The rows of T fall into 3 groups, which share some directions, and each row is roughly a mix of its group's hidden directions.
T:
-22 -187 56 -418 197 -142 -366 -146 253 50 30 -272 127
-123 57 386 -187 189 -78 78 315 -11 29 6 313 -369
31 168 -15 206 -46 52 156 433 60 51 114 368 -375
60 -243 -165 -84 189 244 -263 119 287 184 168 -385 130
-133 123 -208 183 -190 -185 364 -62 -426 -260 27 118 -65
15 -85 -247 151 -21 325 -478 29 185 148 -275 -24 -160
158 131 -261 349 -169 219 -345 -25 65 309 183 36 149
-40 183 138 97 146 -253 418 74 -428 -98 188 -161 36
-315 -135 104 -77 35 -4 139 -233 -343 40 22 -478 165
216 -161 -232 357 -98 -13 206 141 -267 -361 -154 -167 72
92 -130 253 -23 24 67 -137 91 103 -63 -529 -399 95
-350 252 61 30 -220 118 212 68 -194 122 68 432 -195
155 -124 -247 -162 39 -426 -160 -172 269 -189 -219 18 252
77 -250 -16 109 -268 1 -14 -415 -31 -12 -142 -376 311
245 42 -557 -67 -112 152 -135 -153 86 86 -116 129 293
22 -43 465 -259 242 -312 91 134 -185 -147 -173 25 -173
-135 -31 484 -202 102 44 -60 327 -120 -22 112 137 -348
181 213 -133 179 238 116 101 301 226 42 4 386 -290
-122 -2 383 -251 271 -102 91 302 -159 -75 -47 -94 -368
-210 -161 -125 78 -106 -38 339 -313 -53 -200 -213 -313 285
78 63 -128 6 -174 -21 -51 -530 -7 67 -109 -159 450
41 -167 -64 -40 276 62 -187 228 511 11 -58 -291 -181
-200 -118 125 91 -173 -202 439 -107 -358 -210 -230 -74 -32
17 204 61 -188 -236 -162 228 -193 -534 -72 -163 -65 104
-131 280 -302 247 -269 120 256 -220 -97 50 54 340 74
-59 -39 -73 -236 49 -275 138 -485 -107 -139 -13 2 394
242 115 -15 437 -77 -156 146 -170 -251 -228 -131 18 329
242 31 -17 87 -111 422 -233 185 251 312 213 31 -178
-376 -132 308 97 -274 -257 159 27 -245 -27 -19 -190 -238
-217 -118 133 -122 16 -209 180 -259 -432 -207 -125 -176 266
-45 -120 293 -357 296 -225 36 185 -14 -242 -221 -212 -167
237 -211 -191 142 -77 36 -104 -103 -107 -142 -150 -478 340
168 -167 57 -37 -14 -13 -502 196 132 180 -6 -426 -37
-14 124 88 123 58 -161 349 176 -155 -209 0 450 -306
-2 -78 -207 255 110 82 446 13 186 -129 184 407 -36
-53 20 197 -217 83 321 55 153 -564 124 102 -114 -45
-372 1 144 -148 81 106 115 340 -85 -45 -138 75 -472
-19 35 93 -316 269 -185 13 -155 -299 -195 -441 148 -12
40 -237 322 -183 26 -353 24 -234 -101 -252 -194 -272 155
9 -105 295 -123 102 -451 54 87 -154 -50 192 -410 126
267 389 -262 -38 -75 232 151 -108 -394 27 -103 130 119
-153 100 -7 76 -264 -178 359 -341 -317 -24 100 221 195
124 119 -172 126 -95 38 -574 -152 112 206 -75 128 264
-355 -408 126 113 -178 46 159 200 230 -240 42 -19 -228
151 221 37 247 -181 234 -184 380 -35 227 228 -225 -172
-190 5 -301 462 -193 295 132 -131 57 128 116 215 -75
258 101 101 -481 225 204 -176 -32 -302 -14 -11 169 149
-143 198 345 -262 178 -46 -1 241 -57 169 47 322 -328
293 -64 168 -167 165 -256 -446 9 286 -35 -66 -210 -123
66 -146 -79 139 -161 52 -259 97 461 138 317 -270 151
-283 255 -191 132 -37 22 507 -143 -61 -33 -55 308 -53
18 355 34 59 -20 147 -90 313 -49 190 16 418 -335
-77 -163 563 -308 -20 -213 -209 55 -111 -43 -121 -97 -93
67 149 -20 643 -181 199 122 146 -44 96 145 -27 -47
106 151 -279 245 -153 199 -56 116 414 114 51 345 -165
6 -100 363 -352 81 -217 -143 -64 -317 -8 -119 -331 129
-47 55 -273 235 -138 -187 -29 -320 -224 45 66 -275 400
42 -200 -163 -28 410 143 -272 -83 298 9 -222 326 -43
36 215 -27 172 -86 -336 -106 -228 -168 87 233 4 482
325 245 14 -142 109 -87 108 15 -572 54 -20 -162 102
243 -188 114 -218 85 188 -426 95 69 125 -107 -407 -6
-402 -128 109 35 -20 94 80 -51 -374 -148 -309 -343 3
-81 167 157 -159 85 -408 23 -202 -417 -143 -227 27 194
93 -138 -1 -213 396 -61 -21 -27 150 -3 -190 -518 152
-203 19 -263 -126 -50 -156 351 -434 -96 -153 -182 85 215
60 -58 -100 170 -75 -109 36 -275 -367 -70 -8 -242 496
70 -264 -48 -335 128 29 117 82 -3 -184 -238 -499 -134
-214 -93 274 -229 196 58 -43 237 295 157 219 231 -299
-108 -174 -177 148 -384 41 -54 -218 -160 -129 -100 -399 280
219 -7 152 -359 113 95 -164 -185 439 206 238 34 -91
-71 -216 -95 -52 -10 -371 -124 -314 53 -79 -12 -302 410
-273 -62 171 -260 142 -270 279 -86 -398 -204 -143 -99 31
71 -8 370 61 -454 50 -281 54 -318 13 -97 192 24
209 6 -411 218 -174 101 -236 -163 337 116 28 33 270
135 -249 384 -333 147 -109 -215 219 277 52 48 87 -169
-255 80 225 -144 -35 357 -82 343 -115 334 95 184 -145
132 -158 -149 4 388 106 23 69 565 67 163 35 -26
428 188 -89 182 8 155 -372 340 4 102 -78 85 -153
-263 68 221 78 -34 141 165 299 78 124 218 194 -460
40 108 -79 -55 97 49 496 67 -419 -165 -58 -283 -114
52 -456 364 -92 312 41 249 139 134 -141 -51 -15 109
-138 77 76 37 -97 -317 333 -16 -408 -323 -201 -6 -138
-172 146 222 -251 -35 63 -273 98 69 323 298 293 -220
-223 -12 -233 98 32 -398 205 -169 -207 -266 -208 -38 288
-81 -210 -159 -177 61 -118 -516 -62 305 1 -62 -204 227
-440 -19 15 -119 -57 4 367 -292 31 73 261 271 73
229 66 -79 -425 157 -89 -205 -192 -132 -123 -386 -23 216
30 -271 -156 -287 246 89 308 5 339 -283 -50 -209 5
117 2 -58 -304 381 208 164 39 3 -193 -328 279 -189
24 68 3 -254 353 14 -305 34 54 -177 -494 108 -73
-181 -80 -85 232 -177 55 235 -289 -358 -23 -99 -323 262
72 -32 -32 21 -32 -38 -15 -424 -308 -122 -76 -143 508
433 25 -111 183 -175 -192 -209 -294 -84 -173 -177 -132 259
67 415 242 -106 -21 -161 229 60 -463 -64 0 192 17
-52 -291 -46 -48 -93 -161 -56 -297 32 79 -22 -543 254
-47 111 -353 164 -86 231 -128 -292 -276 71 -373 189 9
-199 -232 68 -202 69 96 -58 50 -66 178 -61 -606 -136
121 114 -60 -9 226 426 70 263 75 -7 -131 303 -363
190 -129 -188 -50 -21 324 -323 12 481 135 7 183 21
219 -77 134 -278 162 -317 36 -254 -256 -192 -136 -170 306
-292 271 270 -347 144 -119 126 74 -321 160 -13 111 -189
-34 -208 57 -203 10 41 -101 -274 -292 -15 -164 -464 284
81 184 242 -192 -41 40 -443 111 45 308 195 273 -164
122 374 294 -24 -234 -143 -64 34 -350 158 120 311 64
5 337 70 -170 191 109 227 25 -8 -60 82 533 -205
105 -159 -385 253 -76 55 94 -333 310 -105 64 -107 291
101 153 98 -1 48 221 61 411 89 75 11 281 -474
-170 -65 -110 355 -315 -194 -66 -210 -133 153 217 -290 236
57 -136 26 35 -112 43 -277 86 409 328 418 -101 -52
339 461 -147 -61 -13 184 -44 -31 -129 67 30 347 228
398 -62 -71 181 -45 -250 -83 -238 -35 -165 -182 -196 396
-64 136 143 -146 78 142 173 302 93 29 3 324 -508
152 98 -227 -266 88 239 258 -229 -99 -124 -259 389 40
77 24 164 78 46 -66 191 518 -87 1 -61 22 -472
-213 -35 24 203 43 224 -12 189 506 -43 103 306 -215
-154 -120 129 95 -125 284 290 279 121 11 99 69 -483
-41 -249 278 -253 100 112 -94 248 254 -35 -168 118 -423
-11 -110 -98 -410 -61 275 -298 -86 302 269 203 116 -16

Here is one row of each group, with its name. Which group are the others in?
-45 -51 50 238 -278 -205 -9 37 -93 143 355 -472 149 -> L
166 -130 -273 228 -43 -26 220 -180 -181 -245 -178 -311 331 -> X
-184 -162 430 148 -75 -324 246 -180 -158 -112 112 -252 35 -> G

55 -229 -194 326 -297 -16 -130 -183 -3 38 -87 -363 324 -> G
-139 -392 273 -86 85 -257 -30 25 443 -15 238 39 7 -> L
-252 -93 -39 193 -487 -172 57 -342 -15 87 159 22 231 -> L
-278 130 -73 172 -306 -113 356 -47 -351 -209 -52 192 -116 -> X
-152 95 -9 108 144 -21 544 -44 105 -103 -46 431 -111 -> X
207 -154 62 47 -19 -134 -223 -209 -253 -121 -111 -315 458 -> G
-452 -238 274 -303 131 -10 59 66 265 54 40 -180 -155 -> X
75 119 291 -31 -26 206 397 93 -414 91 168 117 -217 -> G
369 10 -247 114 -145 240 -224 -273 -5 27 -124 -50 390 -> G
-300 -278 -96 315 -66 -175 120 -67 19 -17 153 -480 28 -> L
-55 -49 227 -137 257 11 -29 380 193 65 186 268 -387 -> X
